Each path is a new rotation, seen through one point. The rows after it are directions, each followed by how far the rotation turns it, in deg/step (0 if it stays put).
Each turn is a multiple of 5 degrees from 10 to 175, or 0.
Each row of a path follows its step; steps can be skipped.
Rotation 1:
step 0: [-20   1 -18  14  -2   2  13  13  13  10   8   3   1  12  10  -7  -9   1
  10   3   3 -11   3  15  -4  -4 -26   9  12 -17  -8]
step 1: [-21  -4  -3   9  -6  -3  20 -13  -6  -1   6   2   7   7  -5  -3 -13  -4
  -1  27   5 -11  -9  -9  -9 -13  16  -2   9 -23  -6]
step 2: [-22   2  24  -1   4  -2  -4  -9  -5  -3 -22  10   9  10   3  -5   6 -22
 -14   0   5 -15  -2  -3   5   9   7   4  -7 -22   1]
step 3: [ -7  15   1   0  -1  17  14   5  10  17  -1  -7   4  18   3   8  11 -19
 -13 -16  15  -9  -3  14  13   6   2 -16  -9  -3  -8]
step 4: [ -7  12  -4   0   7  14  35  -3  -2  13   1   6   7   1  -4 -14 -18  11
   4   1   7 -11   5  15  16   3  -5  -5   1   6  17]
step 5: [-29   3  -9  12  -6  -1   1 -12 -19   4  -7  -2   8 -11   2  -9  -9   3
  17   7   6  -6 -12  -9   7  -4 -15 -17 -16  -7  11]
step 6: [-32 -13   7  -6   3   6  -8  -2  -6  -4   0 -11  35   0 -18   3   3  -6
   1 -10   3  -3  -8  -5   2   5   5 -11   4   2  -9]
step 7: [-19 -16  13 -14  12  14  -5   2   1  13   5   3 -15   6 -12   4 -19  -3
 -21 -16   2 -11 -14  10   9   5  -2  -7   0   9  -5]
step 8: [ -7   3   1  13   1  26   0  15  12  11  -3  20  -9   4 -24  -2  -6   6
   2  -1   9  -6   0   8  -9 -16 -19  -9  -8  -1   9]
step 9: [ -9 -12  -3   6  -7   5  -3   4 -12   6  14 -12   5  12 -16  -1   1  13
   5   9  15 -10  13  -9   6 -13  -9  -4   8 -23  25]
Directions:
[-8 -5  0  1 -1 -3  2  5  0 -8 -2  1 -2 -2 -1  5 -6 -1  2 -2 -6 -1 -7  4
 -4 -3  0  3  3  1 -7] : 60
[ 1 -2  0  6 -5 -1 -6 -2  0 -6 -8  3  0  2 -3  1  0 -2  6 -6  3  1  3  1
 -2  1  0 -2 -7 -5  5] : 115
[-3 -3  5 -2 -5  1 -6 -9 -1  3 -7 -6  6 -3  2  4 -1 -2 -4  3  3  3 -2 -1
 -3 -1  2  5  3  1 -2] : 85
[-4  0 -3  6  0 -7 -2  1 -2  3  3 -3  0 -5 -8 -4  4  0 -1  1 -2  0 -2 -3
  0  7  7  6 -4 -3  0] : 85
[ 2  0 -3  6 -6 -1  0 -7  5  0  5  3 -2  1  0 -5 -4 -1 -2 -8  5 -3 -1  2
  0  2  0  2  6  7 -3] : 100
[-4  0  0  1  0  4 -4 -1 -1 -1 -4  5 -8  0  4 -3  3 -4  0  5 -3  0 -4 -3
  7  6 -7  5  0  4  3] : 135
[ 6 -2  1  6  0  6  0  4 -1  0 -1 -4  0 -1  2 -2 -5  5  0  7  5 -2 -3  9
 -2  6 -1  2 -3  0 -3] : 90
Rotation 2:
step 0: [  0  -5   0  15   5  -9   0  -1 -11   3   7  -2  10  -1 -27   5   1  16
   0   4  11   4   8   9 -16  11  12   1  -6  11  -3]
step 1: [ 11  -4  12  12   4 -11  17   7  -4  -5   8   0   7 -14 -10  -1   9  11
  -1   8   4   8  21  -4   1   5  17   5   6   9  -3]
step 2: [  7 -21   5  14  -5  -4  14 -12  -8  -1   5   3  12  -6  -2  10  -2  19
  -7  10   5  -1   5   7  -9   4  10  12  -2  13   6]
step 3: [  6 -13   0  12  -3   3  13  -1  -5   3  10 -10  10 -11 -10  14   5   6
   9   7  -1   3  20 -11  -8  -1  11  -9  -2  11  15]
step 4: [  7 -21   6   0  -2   9  19 -10  -7  -9   6   7  11  -7   0  14   9   4
  -2   4  -2   5  21  -7   1  -4  -7  13  -4  11   1]
step 5: [  1 -17   3   8  -4   9   3 -18  -9  -1  -1  -2  11  -1  -2  10  12   2
  -1   6   6 -10  12 -14  -7   4  -2 -12 -18  15  11]
step 6: [  0  -9  15  -8   0   7  18  -2  -3 -13   0  -1   8  -8   7   8   6  -7
  -1   2   0   0  15 -28 -11  -2  -3 -11  -4   9  -1]
step 7: [ -3 -15   1  -4  -3  11   7 -21  -5   2   1   9  13  -3   4   4  -3 -12
 -15   8   7 -16   3 -16 -10  -7  -7  -2  -2  13  -7]
step 8: [  4   3   5  -4  -9  10   5  -3 -15  -3   4   3   9  -8  -9  -1   2 -20
  -4  -1   3  -6   1 -17 -17  -6  -7 -25  -5   9   2]
step 9: [  8   3   9 -11   0   0   7  -6  -8  -5 -10  18   9  -5  -7   5  -5 -20
  -6  -2  -3 -12   9 -11 -11  -4 -11   0   2   9 -20]
Directions:
[ 1  0 -6  4  3 -1 -7 -3  4  9 -2 -3  0  0 -4 -1  2 -2  0  4  0 -8  4 -4
  5  0  6 -4  1  2  0] : 155
[-3 -5  8  3  2 -6  3 -1  4  0 -6  0  0  3  6  1 -7 -1  3 -1 -3 -4 -3 -4
 -4  1  6  0  4 -2  5] : 90
[ -2   3   2   1   3   5   2   2  -3  -5   5  -1  -7  -1  -1   3  -3   1
   7  -1  -4   0   1   0   3   1   6 -10   1   2  -5] : 140
[ 1 -4 -6  0 -2  0  4  4 -2 -3 -2  8 -2  4  2 -2  3  3 -2  0 -5 -3  0 -5
  4 -5  4  7  3 -1 -8] : 140
